One turn moves each row of this set onto another row. After a few examples, where does it send each row asked below?
poda: [ 18  12  10  -9 -11  -9 -19  34  19  17  11 -38 -12  10  -6  -9  37  13
 -12  -3  21 -13   4 -29  -5  -2]
zire: [-33 -24 -10  -5   9 -43  24  12 -22  13  -2 -28  17  11  -2  -1  16   5
  14  10   9 -15  13  15  24 -26]
San: [ 32   7   6  11  -3 -13  18  15   6 -24  -4  47  12  12 -28  10  -7   5
  -2 -18  30  13  11 -14   1 -44]
zage: [ -9  16  10 -51 -29 -16   2   4  19  40  -1  -2  -3   7  -9  -7 -12  -3
  -5  -9 -19  -5   0 -39   1   2]
Mepon: [ 12   1 -27  16  -4   8  31 -17 -30 -25  -2   2 -22   1   0  -1  36  -6
  -7  -5 -12   2  25 -20   7 -22]
niv: [ -5  16   6 -11  26  -7  31 -32  21   9  -9 -25  -5  -4  -2 -10  -7 -19
 -44  -6 -23  35  -3  14 -15  -8]
Rebor: [-14  16 -18  35   6 -21  46  -3  -4  -4 -17 -19  -6  -9  10 -19 -27 -13
  -9 -32 -27  -4  16 -16 -20 -31]
ruz: [  3  13   1   6   4 -22  13  -1 -16 -32 -36 -15  17 -26 -31  -5 -23  26
  -9  -3 -29 -11   5 -13  -5  27]
tiker: [ -6  27  13 -19  18 -11  -8  -6   8 -32  13  48   5   2  -7 -32   6   8
  26 -21 -30  22   0  -5   3  31]
bos: [-15  34  20  -7  41 -33  17 -29  -7   5   6 -12 -21 -12  12  16   8 -21
 -29  12  12  22  -9 -12   2 -15]
sebo: [-32  24 -15  -7 -16 -20 -21  13   7 -30  -2 -15  -6  11   9   4  -1  14
   8   2  45   5  27 -33   3 -18]
Ruda: [-32 -20   2  24 -13   3  26   5   5  13   7   1  41  26  19 -23  22  10
  20 -21 -15  18  24   7  -9 -18]
nekam: [-12 -21  -6   9   9 -22   2  26 -19  -1 -37 -13  16  31  13  21  -3  22
 -17 -19  17  -4 -28  -3   2  10]
rudef: [ 20  -2   4   8  -5 -15   3  25  -9  14  38  53  -6 -12 -23   0   0  -3
  22 -10 -31  -6  -1   3  15  -2]
babur: [ 12  17  37  -1 -37  -7   0  20   6   1   7   5   7  -1 -18   7  -9 -16
  12  -1  16  40 -42  12  -4  15]
nomoz: [ -2  -3  32   8  -1   9 -10  23  39  -5   2  13  28  -3 -16 -45 -18  -2
  24  -2  13   8 -21  13  33 -18]
mus: [ -5  -9  13  24  40   2 -13 -30  36 -26 -12  22  -5  13  -3  19 -35  -5
  -6 -21  -6  10  29   6   4 -18]
Lig: [-36  24 -17  -3   9 -26  -6  14   8 -25  21 -21 -10  22  13 -14  -2 -16
  -1  -6  22  28 -41  28   3 -13]
mir: [  6   8  32  27  34 -38  22 -20   3  -8   0  -5  -2  25  -8   2  -1 -29
  29 -35  11  15  29  32 -19  -7]
nuta: [-12   7  57   7  48  -4   2   7  -2 -47   1   2  -7   0 -12   3 -14   6
 -10 -20   3 -21  -7 -21  13   3]
tole: [-14   9  44  57  13  -9   0  18  -8 -26   7   4   5   1  -6 -12  -2   5
  11  -9 -18 -45   6   2   2   9]
keted: [-16   4  17   2  36 -18   5 -11  -1  66  -4   8  -7   1  -6  -5 -14  18
  -8 -13  -1   7  18  19  16   1]
zemo: [ 36  14 -11   3 -15 -43 -15   7  25  11 -38 -23 -12   6 -21 -11 -10 -20
  25 -12   4  10 -19   8  -6  12]
mikik: [ -3   4  18 -16  -3 -40  -5  26  36 -23 -59 -16  -6   1 -10 -16 -15  -4
  29 -23   6  13   8 -18  -3  14]
Mizer: [ 16 -22   2   7   4  10  17 -18   8   7   0 -34  37  31  12 -21  25 -10
  17 -30 -23  19 -13  -6 -11  -4]
nituz: [ 36   9 -12  -3  -9 -28   6   6  16  18  21  25 -19   2 -24 -17 -30   6
   0  12 -24  16  19  26  18 -22]
zezo: [-46   7 -29 -13 -22  14  -7  22   1 -11  22  20   9   3  -9  15   3  12
  -7 -24  27  16   9 -12  -4 -17]
dafe: [-14  -4  35  22 -13  27   5   4   7  -1  20 -36 -14  -2  29 -27  -3 -10
  18  -5 -13   1  11 -34  20 -12]
lak: [-19  35   3  15  18 -27 -20  11  31 -36  36  -6 -13 -33  -7  -6 -10   9
   2   2 -29  22  12   1 -21   4]
Biga: [  3  -3  -2 -15  -8 -36  -8   6  42 -14   1   6   6  21  -4   5  41 -34
  24 -21 -28   0  17  -7 -30   9]

Biga goes to Lig
niv goes to nuta
Now these:
nekam goes to Mepon
Mizer goes to bos
poda goes to zire

One turn moves each row of this set onto another row. After a few examples, where does it send each row asked below?
bub: [ 11 -34  31  17  13   4  -6 -19  22  31  33  -6 -41  -4 -34   4   6  18
  32   2  -6 -15  12   0 -36  31  39  15   6  -6  17  -7  10  -8  -5  16
 -11]
Fozo: [-13  -3  -3  53 -10 -24   7  12 -24 -33 -13  -2  21  12 -16  13  10  33
 -56   9  10 -14   6   6   3  -2  17 -27  12  10  22  41 -18   1  34  22
   3]
dibev: [ 12   8 -38  22 -25  21  -9  28  -7 -34  -6   0  -4  12  10  41  12  22
 -42  25 -28 -14  26   3  11   3  19 -59 -12  33  38   8  -9  28  39  40
  -7]
Gari: [ 20   4 -40  23 -28  14  -4  17 -10 -35 -10   9  10   9   2  44   7  21
 -34  20 -25 -12  13  16  18   7  15 -50  10  32  33  13 -14  24  40  33
  -9]
gisav: [  3 -16  25  24   9 -10 -10 -18  14  36  44 -12 -40  -9 -36 -11  -4  19
  33  12  -9 -20  10   6 -30  31  35  16   4   2   8  -8  17 -13  13  38
 -24]
tuvit: [ -2 -10  27  25  12  -6 -21  -2  11  32  43 -14 -44 -13 -33 -14   8  15
  21  17  -2 -27  27  -1 -40  20  46  11 -14  -5  10  -9  22  -9  20  36
 -29]
vogi: [ 19 -33  20  20   9  -5 -11 -23  12  18  48  -9 -37  -2 -34  -6   2  17
  37  -5  -4 -14  20  -1 -24  24  27  15   2  -1  -5 -11  17  -4  -8  26
 -13]
lat: [ -4 -14  25  23  11  -5 -11  -9  17  39  48 -24 -53  -6 -27 -12  -1  19
  28  15 -15 -19  23  -8 -35  32  34  -1 -18   8  16 -16  24  -6  10  46
 -16]
raz: [-30  -4  -5  48  -9 -14  10  29 -14 -23  -3 -26 -12  20   2  10  12  40
 -65  13  -1 -10  28 -21  -3   3  13 -56 -34  27  37  23  -5  13  24  41
  18]
Memu: [-14   8  -7  33 -27  30  15  -9   8 -19 -10   4  10  16 -24  16 -15  53
 -25  22   1 -12   6  19  22 -18  10 -49  42  15  28  10 -12  19  40  14
  15]
faki: [  3 -34  33  14  15  11  -9 -11  25  33  37 -19 -57  -2 -24   2   8  19
  24   7  -9 -12  24 -14 -41  30  39   2 -18   2  25 -13  17  -1  -8  25
  -3]
fom: [-13   9  -5   9   0  16  -3  10   7  -9  32   0  29  28  15   9   7  23
 -25  26 -33  21  24 -10  38  -9  -8 -25  18  46  56   0 -25   3  21  52
   8]
deso: [  9 -32  19  18  12   2 -10 -11  15  21  51 -20 -56   1 -24  -8   6  20
  32  -1  -7 -14  34 -16 -28  25  29   3 -26   2   4 -20  23   3 -12  35
  -7]
Des: [-20  16  -2  10   3  21 -14  28   4 -15  31  -1  25  23  17   4  22  23
 -39  29 -26  14  42 -16  28 -21   5 -28  -3  36  55  -2 -20   6  28  50
  -1]
gevil: [ 12 -26  24  23  13   1 -23  -3   7  12  45 -10 -42  -6 -32 -11  13  16
  26   1   4 -22  38  -8 -34   9  40  13 -17 -10  -2 -12  20   1   2  21
 -21]
Nem: [ 17   3 -40  20 -29  16   3  13  -3 -29  -4  -1  -2  17   9  45   1  25
 -31  20 -34  -9  13   6  22  17   8 -58   1  41  40   8 -10  27  31  42
   3]
Vefi: [  6 -27  35  17  17  11 -18  -2  20  26  32  -7 -44 -10 -31  -2  17  16
  19   8   1 -21  30  -7 -46  18  49  12 -13 -12  19  -5  15  -7   2  13
 -18]
Venez: [-24   6  -7  27 -29  35  25  -3  19  -9   0 -16 -18  24  -6  15 -20  61
 -26  26 -14  -4  16  -2  20  -6   2 -72  12  33  43  -6  -1  26  27  32
  33]
fole: [-16 -16 -10  44 -14 -26  30  -6 -11 -15  -4 -23  -1  27  -3  18 -11  40
 -40   4 -14   3  -7  -6  18  26  -8 -44   6  37  34  26 -12   7  13  45
  29]
Maz: [-10  15  -3  12   3  17 -14  15   1 -17  27  11  41  21   7   6  17  20
 -32  27 -19  12  28  -2  33 -21   4 -14  25  33  48   7 -27   0  32  41
  -4]
ranes: [-25  17  -1  34 -22  38   3  18   7 -22  -5  -5  -8  13 -13  11  -2  56
 -43  31   8 -18  35   0   5 -34  25 -65   2  11  34   1  -3  27  45  18
  11]

ranes goes to Venez
Des goes to fom
tuvit goes to lat
Now these:
bub goes to Vefi
fole goes to Fozo
dibev goes to Nem
deso goes to vogi

One turn moves each row of this set onto another row. After a few examples, where does it send each row asked below?
Tanum: [-20  -6  49 -13 -11  16 -12 -24 -32 -16   3 -14 -26   0 -22  -4  27 -14
   7  -2 -21  33   2 -43  48   1 -40 -18  -9   7 -39]
mam: [-52 -37  23  30 -30 -17 -37   4 -14  -1   8   3  16  31 -16 -16   6 -29
  10 -23   1 -35  20  -6  72 -10   3  -7   6 -19 -78]
dozo: [-14  -3  39  21 -16 -68 -22  13  21   1 -49 -28  -5  27 -38 -36  36 -32
  38 -44  -2  -4 -33 -29  32  -6 -23 -14  11  21 -21]
Pomit: [-16  -4  17  41  -7 -56 -49  23  29   4 -35  -8   3  17 -27 -39  41 -27
  23 -26  15  -9 -27 -33  32  16 -22  -6  16  20 -25]
rubo: [-47 -18  19  25 -26 -25 -37   8  -3  15  22   5  -5   9 -24 -14  19 -29
  -5 -41 -16 -60   8  11  70 -15 -10 -18 -14 -11 -77]
Gegiv: [-22 -30  34 -10 -12   5 -33 -25 -25 -19 -10 -11 -20   0 -16  14  34  -7
   4 -16 -20  32   0 -24  24  14 -13  -4 -12  17 -30]
sika: [-54 -10  30  14 -20 -38 -29  11  -9  14  14  25   9  22 -32 -32  21 -30
  -3 -27  -4 -38  33  -6  76 -17 -17  -4 -16 -30 -67]
suri: [ 16  15  24 -21   6 -12 -27 -54  -9  -4  -9   3  -9 -21 -14 -51   0 -18
  42 -10 -19 -34   3 -22  44 -15   0  -2  45 -28 -27]
gabup: [-15  28   1   3 -18 -47 -26 -79 -15   9 -16   6   2  -9  -7 -57  17 -32
   2   5 -13 -29 -15  -2  30  -1   0  -7   9 -38 -51]
Dut: [-51 -27  35  14 -24 -48 -18   2   1  14   2  24   7  20 -28 -21  14 -14
   2 -36  -9 -41  21   1  76   2 -10  -5  -5 -20 -88]
Punu: [-23  38   7  13  -2 -43 -15 -33  15  20   3  -5  -9 -14 -17 -21 -34 -31
  14 -20 -47 -22 -29 -44  24  -2   1  10  11 -15 -55]
Vegat: [ 23   9  40 -30   6 -19 -23 -37   6  -6  -4   2   1 -17  -7 -55   5  -9
  45 -10 -22 -33   9 -30  54 -18   5  -7  33 -22 -22]
Ribo: [-36   5  53 -12  -9   8 -29 -29 -20 -28   6  -5 -28   6 -24  -9  61 -14
  -5  -2 -31  28   0 -19  40  -3  -6  -8  -3  14 -30]
dova: [-36  -3  42 -11 -19  19 -19 -27 -36  -2 -20 -12 -22  -4 -35  -3  40  -2
   7  -3 -30  28  -6 -26  57  11 -22 -11   0  19 -39]
Gimo: [-16  27   1 -13 -26 -44 -27 -64 -28   9 -19  -5  -3   1  -9 -61  31 -39
  -3   9  -9 -31 -20   3  26  -9 -12 -10   4 -33 -59]
Pomez: [-10   0  41  24  -8 -52 -26  11  44  -7 -17 -39   7   8 -30 -26  43 -44
  34 -38   9 -10 -37 -38  42  16 -29 -16  14   2 -25]
tor: [-16   0  29  21 -20 -66 -31  13  31  17 -27 -30 -20  14 -25 -43  34 -27
  24 -46   7  -4 -34 -43  26  -6 -33 -14  -7  11 -18]
Dav: [ -4  26  10  13 -10 -47 -13 -42  10  14   0   3 -13 -19 -10 -25 -28 -31
  22 -15 -42 -22 -32 -35  17 -12  10  10  24 -21 -46]

gabup goes to suri
Dut goes to dova
Now these:
Gimo goes to Vegat
Pomez goes to rubo
Gegiv goes to Pomit
Tanum goes to tor

